Pom: [171 107 179 116 155 188 107 179 141 141 119 121]
defop: [171 116 142 114 126 150 170  91  75 120 180 129]
vofu: [166 103 170  89 111 124 171 106 156  75 120 119]
duv: [144 178 133 122 179 107 155 141 188 116 127  95]
[178 133 122 179 107 155 141 188 116]	duv
[170  89 111 124 171 106]	vofu
[133 122 179 107 155]	duv
[179 107 155 141 188]	duv
[124 171]	vofu

fil: [145 138  72  86 140 143 175 130 126 163 129 184 137 138 152 149 115 106
 128  95 151 134  95 131 145 144  70  86 136 128 174 130 134  85 114  64]
Vizu: [127 130 128 140 112 142 107 111 128 163 128 184 128 138 152 146 111 128
 187  95 128 130  95 126 145 148 109  92 151 135 168 130 128  72 138  70]
koz: [128 130 128 140 112 142 107 111  91 163 125 184 146 138 152 146 128 118
 187 128 161 128  95 125 149 148 101 128 128 135 168 130 134  76 138 128]
ruz: [129  95 132 140 112 142 128 108  97 163 123 184 139 138 152 128 122 114
 187  95 158 134  95 134 145 138  72  86 140 145 175 130 126  91 119  67]
[145 138  72  86 140 145 175 130 126]	ruz
[126 145 148 109  92 151]	Vizu
[130  95]	Vizu
[ 95 128]	Vizu
[127 130 128 140 112 142 107 111 128 163 128 184 128 138 152 146 111 128
 187  95 128 130  95 126 145 148 109  92 151 135 168 130 128  72 138  70]	Vizu
[129  95 132 140 112 142]	ruz
[ 95 158 134  95]	ruz

pazu: [128 131 128 129 128 130 128 130 129 129 128]
fatep: [ 71 135  91 157 129 144 169 104 131 130 128]
Dozi: [114 188 168  53  48 187  67 179 157 186  56]
zap: [123 123 121 135 132 125 135 120 131 133 135]
mura: [173 178 178  80  99 149  63 187 197 174  70]
Numop: [127 124 127 126 128 129 129 130 130 128 128]
Rog: [ 71 135  91 157 129 144 169 104  84 116 154]
Mon: [123 121 135 132 124 135 120 120 122 135 139]
det: [123 123 121 135 132 125 135 120 120 122 135]
[123 121 135 132 125 135 120 120 122 135]	det
[128 130 128 130 129 129 128]	pazu
[168  53  48 187  67 179]	Dozi

Masag: [129 125 117 130 135 127 137 137]
tiso: [131 127 127 125 130 127 137 135]
maba: [105  81  74  81 160 127  98 156]
lufip: [131 127 114 135 121 129 143 134]
siril: [155  51 130 130 111  69 163 123]
gid: [127 131 130 135 137 137 127 117]
[117 130 135 127 137 137]	Masag
[127 131]	gid
[127 127 125 130 127]	tiso
[125 117 130 135 127]	Masag
[ 81 160 127  98 156]	maba

lopem: [151 151 143 135 134 148 104 136 126 208 111 128 139 142 133 149  91 100
 122 121 146 119 115 127 121 121 141  88 150 126 110 147 146 117 145 129
 141 111 114 131 127 147 123 170 127]
Zuk: [158  96 143 135 134 148 123 136 126 135 111 128 139 181 137 145 100 109
 126 121 146 119  83 127  74 135 141  95 180 126 130 153 146 117 145 129
 127 111 114 131 129 147 121 136 115]
kugim: [129  70 143 135 134 121 154 108 131 124 111 128 109 152 137 149 100 112
 128 121 146 119 115 127  99 154 141  98 142 126 130 147 146 117 145 146
  94 111 127 131 124 132 111 136 127]
pavob: [129 167 143 135 134 148 120 136 126 192 111 128 142 137 137 149 100 109
 131 121 146 119 115 127 126 118 141  95 142 126 131 147 141 117 145 125
 144 111 113 131 129 163 123 136 127]
legud: [129 142 129 125 126 159 123 146 125  80 163 128 139 142 137 115 168 115
 121 148 121 135 115 127 126 121 137 130 142 126 130 147 112 117 145 116
 141 130 114 131 141 147 123 114 127]
meku: [116 112 143 135 134 110 168 108 126 117 111 128 139 142 149 145 100 126
 133 121 146 119 115 127 126 146 141 106 131 112 202 147 146 117 145 129
 121 111 114 146 137 160 123 100 127]
gar: [129 151 143 135 138  96 123 110 135 192  86 128 130 129 127 149  83 109
 130 105 146 115 120 127 126 121 141  95 129 126 130 131 146 117 131 142
 135 111 115 131 110 147 123 149 127]
kom: [129 182 143 135 134 148 115 136 122 192 111 128 150 138 137 149 100 109
 122 121 146 119 115 127 126 113 141  95 130 146 126 180 153 117 145 121
 152 111 104 131 132 174 125 136 127]
fidet: [144 151 143 135 134 148 114 136 126 195 111 128 139 142 136 149  97 105
 129 121 146 119 115 127 120 121 141  95 146 126 117 147 146 117 145 129
 141 111 114 131 125 147 123 161 127]
Boval: [103 154 143 138 134  99 123 121 126 192 106 128 139 109 137 149 100 110
 126 121 146 119 130 127 154 121 141  95 100 107 175 132 146 117 145 129
 141 111 114 131 129 159 123 131 137]
[133 121 146 119 115 127]	meku
[180 126 130 153 146]	Zuk

Tomav: [130 109 148 131 112  88 154 147 131]
misu: [121 147 121 125 125 146 132  83 127]
badok: [147 127 125 123 140 132 138  68 131]
Reka: [130 109 148 131 112  88 154 164 131]
soz: [149 131 120 129 132 160 121  99 118]
mot: [133 135 130 127 132 126 129 136 127]
[131 120]	soz
[147 131]	Tomav

zoza: [131 134 135 123 179 122 126 100]
rufi: [135 122 129 128 123 130 141 140]
mefur: [130 134 135 123 179 122 126 100]
ronu: [127 129 164 129 122 127 126 136]
Giz: [130 127 168 131 148 127 132 131]
budal: [127 129 164 129 122 127 163 136]
siz: [129 136 161 120 190 129 105 104]
[131 134 135 123 179 122 126 100]	zoza
[127 129 164 129 122 127 126 136]	ronu
[130 134 135 123 179 122 126 100]	mefur

lami: [167 107 136 168 127  62 109 120]
Vene: [182 132 151 149 160  76 102 125]
tel: [167 107 136 168 127  81 109 120]
[102 125]	Vene
[167 107 136 168 127  81 109 120]	tel
[160  76 102 125]	Vene

kep: [123 121 145 134 127 123 124 119 126 126 130 114 174]
ligil: [134 127 128  69 138 138 100 130 129 126 132 149 173]
Meli: [123 121 145 134 127 123 170 122 126 130 126  76 111]
rik: [123 121 145 134 127 123 170 122 126 130 130  76 111]
tomin: [123 121 145 134 127 123 124 119 126 126 122 108 134]
nav: [137 136 133 131 135 138  73 140 132 124 134 185 136]
sul: [118 123 131 105 116 122 126 124 129 128 123 111 118]
ziza: [126 122 110 134 117 121 140 123 128 128 124 111  84]
[123 121 145 134 127 123 124 119 126 126 130 114 174]	kep
[145 134 127 123 170 122 126 130 130]	rik
[126 122 108 134]	tomin
[127 123 170 122 126 130 130  76 111]	rik

dalet: [130 151 153 153 144  71 142 170 130  84 114 142]
niro: [ 98 126 160 153 130 151 153 153 144  68 142 133]
Sut: [ 83 150 161 156 149 136 166 174 130  91 108 137]
rava: [ 89 140 168 136 131 137 153 155 134  95 106 129]
Mafon: [ 89 140 168 136 131 137 153 155 131  97 103 133]
ton: [ 98 126 160 153 130 151 153 153 144  97 142 133]
lom: [ 93 144 130 153 153 133  97 142 151 153 144 160]
[160 153 130 151 153 153 144  97 142 133]	ton
[130 151 153 153 144  68 142]	niro
[ 93 144 130 153 153 133  97 142 151]	lom
[ 98 126 160 153 130 151 153 153 144  97 142 133]	ton
[137 153 155 134  95]	rava
[136 131 137 153 155 134]	rava
[153 144  68]	niro

bafek: [107 117 116 113 121 123 154 153 156  89 128 170]
fovu: [107 117 116 113 123 121  93 157 116 128 151 121]
pefe: [107 117 116 123  93 113 121 153 156 107 128 170]
[123 121]	fovu
[154 153 156  89]	bafek
[116 123  93 113]	pefe
[116 113 123 121  93]	fovu
[157 116 128]	fovu

